Each path below is one point turned by a fixed rotation once a step. After each direction that follows a path, write how fast that rotation turns it, in degrees each step (0 if it stays still).
Each turn is a multiple of 5 degrees from 10 to 175, or 0.
Each row of a path follows its step; steps can be skipped.
Rotation 1:
step 0: [ 1.89 -0.45  1.01 -2.87 -2.69 -0.34  2.49 -0.01  0.10 -0.32 -3.22  0.90
  0.97  0.99  1.11 -0.07  0.38  0.21 -1.28  1.60 -0.76 -2.39  1.04 -0.16
 -0.29  1.52  0.75  1.00 -1.44  3.05 -0.40 -0.20  0.51  1.39 -1.55  0.31
  0.43 -1.27  1.04 -0.06  1.11  0.92 -1.36 -0.67  0.81  0.91 -1.21 -0.79
 -1.80  0.55  0.20 -0.91  0.69 -0.33  1.98]
step 1: [ 0.38 -0.14 -2.52  0.32  0.86  0.91 -1.19  0.55 -0.98 -1.46 -2.05 -1.61
 -2.94  0.85 -1.60  1.66  0.94 -0.54  0.90 -0.71 -0.02 -1.17  0.22 -0.50
 -1.08 -0.10 -0.75  0.90  0.32  1.53  0.35  0.99  0.44  0.87 -0.17  2.13
  3.42 -1.61  0.58 -1.52 -1.54  0.92 -0.89 -1.50  1.45 -2.66 -0.19 -1.14
 -2.12  1.01  1.39 -0.18  1.28  0.49 -1.12]
step 2: [ 1.52 -1.54  0.23 -3.35 -0.63 -0.95 -1.22 -0.66  0.45 -0.70 -2.76 -0.78
  0.16 -0.04  1.09  0.08 -2.26 -0.79  0.22  0.04 -0.13 -2.09  0.55 -0.35
 -3.46  0.43 -1.74  0.11 -0.46  1.30  1.87  1.28  0.50  0.59 -0.24 -1.42
 -0.90 -1.01  1.23 -2.17  1.90 -1.03 -1.14 -0.29  0.25 -0.06  0.65 -3.00
  2.54 -0.07  1.48  0.04  0.22 -0.40  0.58]
step 3: [ 2.83 -0.31  0.52  0.42 -0.19  0.87  0.36  0.45 -2.54  0.02 -0.15  1.47
  0.45  0.09 -1.69  1.41  0.67  0.26 -2.39  1.69 -0.62 -1.66 -1.21 -0.60
 -0.55 -1.49  0.63  0.93 -0.01  2.50  0.56  0.25  0.96  2.48  2.29  1.83
  0.93  1.53  0.39 -0.71 -0.89  0.24 -0.12 -3.05  0.99 -1.00 -0.72 -3.07
 -0.26  1.26  1.02 -0.71  1.04  0.49 -0.12]
step 4: [ 1.49 -0.04 -1.39 -3.54 -1.87 -0.10 -0.13 -1.34  1.14 -3.00 -1.46  0.54
  0.55 -0.26 -0.53  0.10  1.07  0.07  0.65 -1.69 -2.08 -0.03 -0.40 -0.38
 -0.09 -0.15 -1.66  0.65 -1.53 -0.86  1.54  1.06 -0.41  2.13 -2.54 -0.27
  0.54 -0.35  1.69 -1.42 -0.80 -0.37 -0.83 -0.63 -1.22 -0.15 -0.75 -1.28
 -0.35  0.64  1.56 -0.39  1.81  2.00 -2.87]
step 5: [ 0.83 -1.06  2.97  0.65 -1.07  0.65 -1.40 -0.82 -0.36 -0.96 -0.22 -0.97
 -0.20 -0.76  3.38  1.13 -1.13 -0.87 -0.50  0.55 -0.55 -2.03  0.94 -1.03
  0.38 -0.24  0.45  0.79  1.59  2.18  1.03  0.81  2.12  0.35  1.11  1.09
  1.96  0.92  2.17 -1.83  0.35  0.15 -0.12  0.40 -1.44 -1.77 -0.69 -2.05
 -1.02  0.74  2.04 -0.22  3.10 -0.52  0.35]
step 6: [ 4.06 -1.11 -1.29 -0.26 -1.24  2.94 -0.03 -0.64  0.01 -0.17 -2.09  0.43
  0.55  0.75 -2.02  1.52 -0.40  1.01  2.67 -0.49  0.80 -2.49 -1.69 -0.03
 -1.26  0.20  0.35  1.04 -0.28  0.80  0.94  0.93 -0.92 -0.60 -1.71 -0.30
  0.85  1.84  0.81  0.45  1.58 -0.63 -0.72 -0.81 -0.53  0.79 -1.50 -1.20
 -1.44  1.02  1.96 -0.21  0.07  1.97  0.32]
step 7: [ 0.33 -0.56  0.87 -2.24 -3.00 -0.48  0.51  1.50  0.21 -0.18  0.00  1.00
 -1.56  1.55  0.28  1.32 -0.35 -2.94 -0.78 -0.98 -1.78 -2.88  0.36 -1.61
 -0.17  0.96 -0.30  0.14 -1.22  2.61 -0.22  2.68  2.20  0.56 -0.86  0.70
  0.55 -0.46  0.64 -2.15 -1.64  1.69 -1.24  0.41  0.33 -0.43  0.28 -0.27
 -1.23  0.88 -0.49 -1.92  1.05  1.16  0.76]
step 8: [ 1.54  0.06 -3.27  0.34 -1.12 -0.21 -2.99 -1.82 -0.44 -0.59 -0.78 -2.35
 -0.68 -1.17  0.15  0.34  0.47  0.00  0.64 -0.46  0.67 -1.41  1.63 -1.00
 -3.52 -3.05  0.37  0.69  0.45  1.20  0.58  1.19  0.79 -0.80 -0.40  1.60
  1.10  0.86  0.80 -0.87  0.66 -0.67 -0.37 -0.95  0.67 -1.30 -0.36 -2.06
 -1.94 -0.94  0.65 -1.09  0.49  1.67 -1.04]
step 9: [ 3.04 -0.99  0.51 -1.22 -0.76  0.09  1.62  0.74  2.01  0.29 -1.92  0.82
  0.34 -0.06  1.43  0.59  1.17  0.44 -1.67  1.99 -0.54 -2.64  0.30  0.37
 -2.26  0.72  0.76 -0.19 -1.69  1.79  0.20  0.48  2.20  0.53 -1.77 -0.26
 -1.03 -1.45  0.33 -0.83  1.24  1.04 -2.53 -0.69 -1.24  1.11 -1.03 -2.65
  0.87  1.17  1.17 -1.29  0.36 -1.04 -0.29]
Speeds:
[ 0.68 -0.31  0.19 -0.23  0.36  0.64 -0.22  0.39  0.56  0.40 -0.27  0.87
  0.45 -0.49 -0.72 -0.27  0.12  0.28  0.35  0.44  0.08 -0.05  0.05 -0.07
  0.52  0.27  0.17  0.08 -0.12  0.57 -0.03 -0.49  0.62  0.09  0.21 -0.06
 -0.25  0.18  0.04  0.30  0.86  0.18  0.50 -0.08  0.24 -0.08  0.23 -0.31
 -0.15  0.03 -0.58 -0.28 -0.22 -0.14 -0.12]
115
[-0.64 -0.36  0.60 -0.17  0.33  0.09 -0.47 -0.53 -0.18 -0.40 -0.14 -0.12
  0.13 -0.34  0.28  0.13  0.12 -0.53 -0.62  0.23  0.04 -0.75  0.10 -0.65
  0.52  0.16 -0.25 -0.21 -0.07 -0.04 -0.33  0.04  0.58  0.11 -0.45  0.08
  0.09  0.29 -0.76  0.44 -0.29  0.25  0.45 -0.16  0.58  0.79 -0.15 -0.32
 -0.03  0.10  0.24  0.30 -0.16 -0.16  0.37]
155
[-0.15  0.00 -0.40 -0.17  0.89 -0.37 -0.01 -0.30  0.04 -0.33 -0.28 -0.26
 -0.11  0.10 -0.09  0.08  0.09  0.29 -0.59  0.43 -0.03  0.05  0.28  0.95
  0.13 -0.20 -0.39  0.40  0.20  0.08 -0.25  0.40 -0.33  0.65  0.38 -0.63
  0.20 -0.76  0.34  0.06  0.24 -0.03  0.15 -0.28  0.66  0.05  0.29 -0.26
  0.43  0.80 -0.18 -0.47 -0.15 -0.25  0.15]
40
[-0.06  0.03  0.39  0.08  0.03 -0.07  0.08 -0.17 -0.35  1.04 -0.02  0.17
  0.21 -0.39  0.56 -0.30 -0.17 -0.16  0.08  0.34  0.33  0.13  0.27 -0.85
  0.27  0.28  0.16  0.12  0.11  0.34 -0.02  0.61 -0.02  0.83  0.38 -0.02
 -0.78 -0.84  0.65 -0.15 -0.53  0.29 -0.16  0.04 -0.10 -0.06 -0.05  0.28
 -0.04 -0.12  0.01 -0.16  0.43  0.13  0.60]
155
[ 0.44 -0.71  0.38  0.01 -0.33 -0.29  0.02 -0.03  0.16  0.25  0.97 -0.21
  0.05 -0.07  0.18  0.38 -0.20 -0.64  0.28  0.46 -0.98  0.17  0.31  0.26
 -0.34  0.85  0.02  0.53 -0.52 -0.28 -0.18 -0.31 -0.21  0.35  0.16  0.08
  0.46 -0.42 -0.35  0.04 -0.02 -0.29  0.12  0.10 -0.05  0.05 -0.29 -0.26
 -0.09 -0.31 -0.01 -0.47 -0.35 -0.56  0.09]
160
Rotation 2:
step 0: [ 2.45  2.04  0.16 -0.04  0.20 -0.72 -0.08 -1.85  0.04  0.14  0.26 -1.90
 -1.83  0.61  1.29  0.78  1.63 -0.20  2.51  1.43  0.49  1.16 -1.03 -0.91
 -0.38  2.43  0.84 -1.94 -2.25 -0.73  1.02 -2.28  0.90  2.27  1.16 -2.77
 -2.17 -3.03  0.95  0.41 -1.36  1.11 -0.45  0.05  0.78  0.57 -0.37  1.39
  1.90 -1.53 -1.33 -1.39  1.23 -0.46 -1.00]
step 1: [-1.41  0.00 -4.10  1.10  0.80  1.81  1.71 -0.75 -2.17  1.16  0.35  1.03
  1.15 -1.85  1.36  1.49 -0.41  0.78 -0.04  1.66 -0.21  1.43 -0.68 -0.29
 -1.02  0.59  0.73 -0.77 -2.58  0.06  0.69  1.12  0.67 -1.24 -3.23  1.77
 -0.12  0.81  0.50 -0.88 -0.35  2.11 -1.96 -2.69 -0.28  0.75 -1.95 -0.18
 -1.08  1.78  0.47 -0.10  1.95  0.34 -1.07]
step 2: [ 0.80 -0.91  0.78 -1.09 -1.02 -0.02  0.64 -0.68  0.51 -2.11 -0.71 -0.45
 -3.00  1.14  1.05  1.23  1.15 -1.49  1.20 -0.10  0.49 -1.28  0.61 -0.09
 -0.90 -1.61  0.20  1.97 -3.32  0.11  0.12 -0.42 -0.15 -0.27 -1.45 -0.44
  1.86  1.07 -1.63  0.81  0.87  0.45 -0.51 -0.99  1.40  3.32  1.21 -1.50
  1.34 -2.62 -2.54 -1.73  0.17 -1.46 -3.11]
step 3: [ 0.03 -0.46 -3.07  0.52  0.71 -0.58 -0.55 -1.65  0.02 -1.35  2.98 -0.02
  0.65 -0.81  0.50 -0.83 -0.50  2.47  1.59  1.40  0.79  2.29 -0.56 -1.47
  0.32  1.15 -0.77 -0.14  0.17  0.54  2.81  1.36  0.20 -1.57 -0.06 -0.04
 -0.70 -3.38 -1.05  0.20 -0.57  1.44 -1.94  2.44 -1.83  1.59 -0.85  0.97
  0.09 -1.20 -1.39 -1.29 -0.99 -2.98  0.19]
step 4: [-1.70 -0.06  1.52  1.68  0.80  1.38  1.79  0.05 -1.22  0.12 -0.31  0.05
  0.37  3.20  2.22 -0.75 -0.41  0.44 -0.66  2.71  1.05 -0.52  0.69 -0.07
  0.62 -3.40  0.26  0.62 -1.42 -2.40 -0.33  0.83  0.67 -0.07 -2.48 -1.26
  1.60 -1.57 -0.72  1.80  0.54  1.42 -2.18 -2.91 -0.81  0.80 -1.20 -0.69
 -0.89  0.10  1.20  1.99 -1.85  0.17 -0.97]
step 5: [ 1.06 -0.84  0.05  0.02 -2.69 -0.87  0.39 -2.91 -1.08 -1.06 -1.94 -0.04
 -0.44  1.71  1.44 -0.34 -2.75  0.07  3.15  0.65  0.09 -0.71 -2.01 -0.22
 -0.10  0.28 -0.55  0.54 -1.79  2.16  0.59  0.83  1.03  1.63 -1.22 -0.01
  2.11 -1.18 -2.81 -1.74 -0.55 -2.27  2.44  1.82 -1.17  0.25 -0.61  0.15
  0.22 -1.80 -0.19 -1.26 -0.86 -0.57 -0.11]
step 6: [ 1.81  1.43 -0.91  1.85  1.64  1.69  1.86  0.23  1.11  1.19  0.77 -0.90
 -0.43  1.35  1.30 -2.08  1.55  0.50 -0.96  2.30  1.65 -0.38 -0.16  0.73
  2.87 -0.76 -0.43  0.36 -1.10  0.29  0.89  1.69  0.07 -0.53 -0.23  3.61
 -2.09 -2.60  0.65 -1.98  1.95  0.19 -0.22  0.75 -1.17  1.80 -1.69  1.40
  1.71  0.12 -0.87  1.67  0.56 -0.26  1.99]
step 7: [-0.05 -2.18 -0.29  0.34  1.13  3.02  2.46 -1.34 -0.46 -1.25 -1.57 -0.75
 -0.96 -1.48  1.34 -1.11 -1.12  0.31  0.79  0.09 -0.70  0.88  2.09  0.82
  0.02 -1.91  1.12 -1.32 -1.58 -1.73 -0.62  0.28  0.24  0.12 -0.61 -0.67
  2.95 -0.41  0.33 -0.66  2.23 -3.38  0.10 -1.09  1.11 -0.31  0.49  2.71
 -2.06 -2.35  2.11 -0.89 -1.68  0.17 -0.26]
step 8: [ 2.73  2.51  0.58 -0.31 -1.29 -0.12 -0.88 -2.91  0.94  1.31 -0.60 -1.18
 -0.90  1.29  0.52  0.18 -0.83  0.84  2.06  0.49 -0.42  1.24  0.74  2.10
  1.55  1.11 -0.33 -2.56 -1.18  1.03  0.10  0.11 -2.23  0.76 -0.48 -0.87
 -1.52 -3.35  1.49 -0.90 -0.76  0.84  0.69  0.26  1.15  0.07 -2.19 -0.99
  2.71 -2.26  0.18 -1.40 -0.07  0.43 -1.17]
step 9: [-0.04  0.16 -3.34  3.06  1.77  1.25  2.08 -1.04 -2.81  0.81 -0.86 -1.20
  0.43 -1.29  0.74  1.80  3.17 -2.82  0.26  0.78  0.15  0.94 -0.73  0.23
  0.06 -0.56  1.37 -1.57 -2.00 -1.80  1.19  1.55  0.79 -0.54 -1.30  1.14
 -1.11 -0.82  1.48 -0.13 -0.61 -0.25 -0.31 -0.92 -2.16 -0.99  0.13  1.04
 -1.02  0.43  0.31 -0.42  1.84  1.36 -0.59]
Speeds:
[-0.32  0.06  0.05 -0.05  0.11  0.01 -0.62  0.48 -0.23 -0.76 -0.20  0.10
  0.02  0.48 -0.18 -0.65 -0.27 -0.22  0.51 -0.14 -0.20 -0.25 -0.19  0.85
  0.03 -0.07 -0.31 -0.77  0.10  0.85 -0.18 -0.34  0.13  0.27 -0.36 -0.24
  0.80 -0.13  0.28 -0.19  0.50  0.08  0.03 -0.25  0.00  0.22  0.70 -0.39
  0.14 -0.04 -0.11 -0.46  0.31 -0.01 -0.37]
130
[ 0.20 -0.25  0.24  0.35  0.06 -0.63 -0.22  0.36 -0.34 -0.53 -0.44 -0.12
 -0.05 -0.32 -0.14  0.02 -0.29 -0.04 -0.08 -0.56  0.66  0.14  0.01  0.71
  0.32  0.21  0.03  0.45 -0.84 -0.73 -0.17 -0.13 -0.29  0.41 -0.34 -0.22
 -0.37  0.68 -0.26  0.15  0.17 -0.38 -0.50 -0.16 -0.48  0.40  0.28  0.46
  0.10  0.00  0.64  0.15 -0.36  0.07 -0.29]
140
[ 0.27 -0.09  0.66  0.84  0.49  0.29  0.19 -0.28 -0.52  0.23 -0.25  0.03
 -0.36  0.04  0.09  0.37 -0.05  0.07  0.46 -0.19 -0.38 -0.23 -0.53 -0.21
  0.19  0.69  0.14  0.27 -0.28  0.26  0.18  0.07  0.05  0.48  0.22 -0.52
  0.53 -0.01  0.11 -0.31 -0.48  0.78  0.16  0.08 -0.67 -0.28 -0.01 -0.53
 -0.09  0.59  0.20  0.59  0.16  0.45 -0.02]
85
[ 0.01 -0.29  0.92 -0.31 -0.32  0.48 -0.13 -0.77 -0.14 -0.30 -0.06 -0.30
 -0.20  0.56 -0.04 -0.11 -0.25 -0.04  0.07 -1.08 -0.04  0.15 -0.60 -0.40
 -0.68  0.08 -0.11 -0.32  0.32 -0.29  0.01 -0.21 -0.54 -0.30 -0.20  0.30
 -0.17  0.26  0.29 -0.24 -0.31 -0.49  0.13 -0.06 -0.07  0.65 -0.52 -0.04
  0.38  0.10 -0.48 -0.11 -0.35 -0.05 -0.27]
130
[ 0.80  0.88 -0.64 -0.33  0.11  0.11  0.00 -0.13 -0.09 -0.74  0.18 -0.15
 -0.09 -0.18  0.11 -0.06 -0.12 -0.18 -0.53 -0.62 -0.05 -0.20  0.06  0.01
 -0.42  0.08  0.75  0.02  0.59  0.52 -0.13  0.25  0.57  0.07 -0.23 -0.16
  0.08 -0.02 -0.36  0.04  0.10 -0.03 -0.14 -0.32 -0.17 -0.42 -0.10  0.01
  0.44 -0.07  0.06  1.03 -0.59  0.01 -0.39]
0
[ 0.21  0.33 -0.78 -0.15 -0.21 -0.18 -0.26 -0.16 -0.09 -0.16 -0.67  0.67
 -0.37 -0.34  0.26  0.07  0.36 -0.28  0.10 -0.49 -0.58  0.19  0.33 -0.26
  0.15  0.30  0.05 -0.32 -0.18 -0.70  0.13 -0.20 -0.26  0.47  0.08  0.23
 -0.46  0.21  0.96 -0.32 -0.14  0.61 -0.11 -0.53  0.25 -0.03  0.23 -0.39
 -0.65 -0.22 -0.54 -0.06 -0.04 -0.32 -0.17]
40
[ 0.23 -0.25 -0.45  0.53 -0.28 -0.48  0.26  0.29  0.11  0.08  0.75 -0.62
 -0.16  0.19  0.40 -0.29  0.26  0.49 -0.03 -0.23 -0.46 -0.64 -0.64  0.50
  0.57 -0.13  0.72 -0.47 -0.13  0.02 -0.35 -0.28 -0.29 -0.02  0.38 -0.05
 -0.15  0.51 -0.13  0.18 -0.61 -0.31 -0.03  0.00 -0.35 -0.25 -0.29 -0.43
  0.00 -0.36 -0.43 -0.33  0.05 -0.56  0.17]
125
